In the rows, 128 means zero.
First come named turns, each shown by rows before and after it. For each pair of rows after them, which turns, in which order, take the first row to the second? The first pair is done for you.
S (before -> after):
[125 145  95 122 147 141 118 141 127 126 121 119]  ->  [124 142 112 124 147 137  94 111 121 134 140 130]
[117 165  92 112 143 110  96 111 103 151 123 106]  ->  [115 160 142 129 130  95  91  88 118 145 153 116]
[117 109 120 117 144 124 136 171 127 144 120 131]  ->  [115 114 107 108 148 132 114 149 111 150 120 135]
Z (before -> after):
[121 142 143 146 143 133 155 166 165 142 116  85]  ->  [132 143 150 139 135 133  91  92 116 156 166 107]
[143 135 136 148 117 126 121 115 108 127 150 144]  ->  [139 136 134 148 124 125 155 154 138 120 124 132]
[112 127 144 140 141 130 164 157 164 123 110 113]  ->  [127 128 148 138 129 132  97  82 114 139 164 136]
[135 118 148 128 131  94 129 134 135 137 140 118]  ->  [144 117 138 130 123  97 126 132 117 137 148 122]
X (before -> after):
[149 119 112 128 131 141 100 106  88 128 138 125]  ->  [142 126  90 118 144 148 111 122  94 127 114 116]
[112 114 177 140 126 116 149 127 158 107 129 116]  ->  [120 115 183 143 120 113 128 102 135 110 150 128]
[121 135 148 141 153 128 143 165 152 101 117 103]  ->  [127 133 166 150 139 118 138 151 151 100 135 114]
T (before -> after):
[133 122 102 128 105 115 143 163 112 108 130 132]  ->  [125 119 125 136 108 109 152 167 133 107 127 129]
[118 134 111 118 148 134 104 110 120 138 123 130]  ->  [109 137 122 119 155 130 117 123 142 139 110 124]
[128 103 120 110 130 109 144 146 134 117 117 135]  ->  [129  99 142 118 124 102 141 134 133 117 131 142]
Now pairs of rows:
Between the rows of a pair lie 2 to 3 turns.
[131 129 101 124 123 132 146 155 112 124 121 124]  ->  [120 124 123 131 128 130 154 158 138 124 117 122]	T then S then X
[148 112 186 163 106 112 153 122 151 130 152 130]  ->  [156 111 174 163 101 115 166 145 146 124 149 126]	Z then Z
[103 120 130 123 152 134 118  84 147 136 120 122]  ->  [118 127  89 115 150 143 114  95 115 138 116 124]	S then T then T
[140 129 106 125 132 139 103 102  84 141 135 138]  ->  [131 126 129 128 133 135  99  83 100 145 141 138]	X then S
[142 115 154 157 121 135  70  89  87 121 141 181]  ->  [139 109 179 167 118 127  85  92 106 119 143 182]	X then S
[167 138  61 127  92 138 131 178  66 115 139 137]  ->  [154 131  85 134  96 134 175 214 110 106 116 125]	X then X
[156 142 119 134 137 114 144 164 131  95 131 127]  ->  [139 142 130 128 153 118 144 163 154 100 117 119]	S then T
[153 135  73 138 122 147 132 154  85 122 118 122]  ->  [127 136  77 119 143 156  95 106  93 141 115 117]	Z then Z then X
[ 97 115 159 127 151 111 110 101 150 157 128 124]  ->  [103 110 173 136 143 102 130 121 162 146 126 125]	X then S
[110 128 161 128 136 121 170 167 169 109 107 131]  ->  [133 125 193 140 113 110 131 117 134 113 163 155]	X then X
[ 91 107 144 126 132 122 136 113 166 115  83  94]  ->  [ 97 107 139 131 130 120 145 127 164 112  78  93]	X then S
[ 99 131  97  96 147 145 134 156 142 138  93 115]  ->  [ 92 131 104  93 154 144 107 119 137 150 107 123]	Z then X
[104 126 166 118 149 132  72  51 147 151 138 135]  ->  [133 116 162 155 115 115 189 187 174 105 106 117]	S then Z then Z
[114 113 116 128 109 135 142 160 157 125 113 114]  ->  [ 96 113 128 117 125 140 109 112 161 141 118 115]	S then Z then T
[167 138 140 152  89 108 126 106 107 118 183 134]  ->  [174 138 126 153  80 111 141 127 104 111 176 129]	S then X
[169 138  54 111 123 137 165 173 100 114  98 124]  ->  [170 125 154 135 100 109 101  66 100 128 183 158]	Z then Z then S
[126 107 168 151 111 125  94  77 156 140 128 143]  ->  [143 105 180 165  95 117 120 101 159 128 132 142]	S then X
[139 106  77 129 133 154 138 142 124 136 141 144]  ->  [148 102  96 137 118 147 136 134 118 133 161 150]	Z then T then Z
[120 135 157 130 113 123 160 185 167 131 118 107]  ->  [132 146  92 112 118 141 145 188 120 138 105 106]	T then T then T
[117 122 118 127 138 129  85  74 111 153 137 148]  ->  [122 129  68 120 143 142 133 148 114 139  89 131]	X then Z
[142 126 144 119 145 111 189 142 177 165 106 121]  ->  [139 124 175 122 142 107 170 113 179 170 129 130]	S then T
[160 117 121 123 122 122 142 152  84 112 130 107]  ->  [166 116 128 123 119 120 127 130  76 116 144 110]	T then Z then Z
[120 126 126 128 143 146 148 159 153 105 100 123]  ->  [125 131 111 125 141 150 142 160 142 108  96 123]	X then S
[122 134 121 131 152 140 128 131 147 140 114 112]  ->  [137 134 106 131 141 145 136 144 130 133 116 115]	Z then Z
[114 121 160 137 138 117 133 121 161 132 135 123]  ->  [126 124 157 137 130 118 111 101 138 136 151 131]	Z then Z then Z
[147 125 169 176  82 103 139 138 130 121 162 123]  ->  [140 144  61 129 118 142 100 126  76 140 123 113]	T then T then S
[136 135 129 141 112 109  80  85  99 128 184 154]  ->  [ 88 128 174 140 145 108 105  89 179 133 144 135]	Z then Z
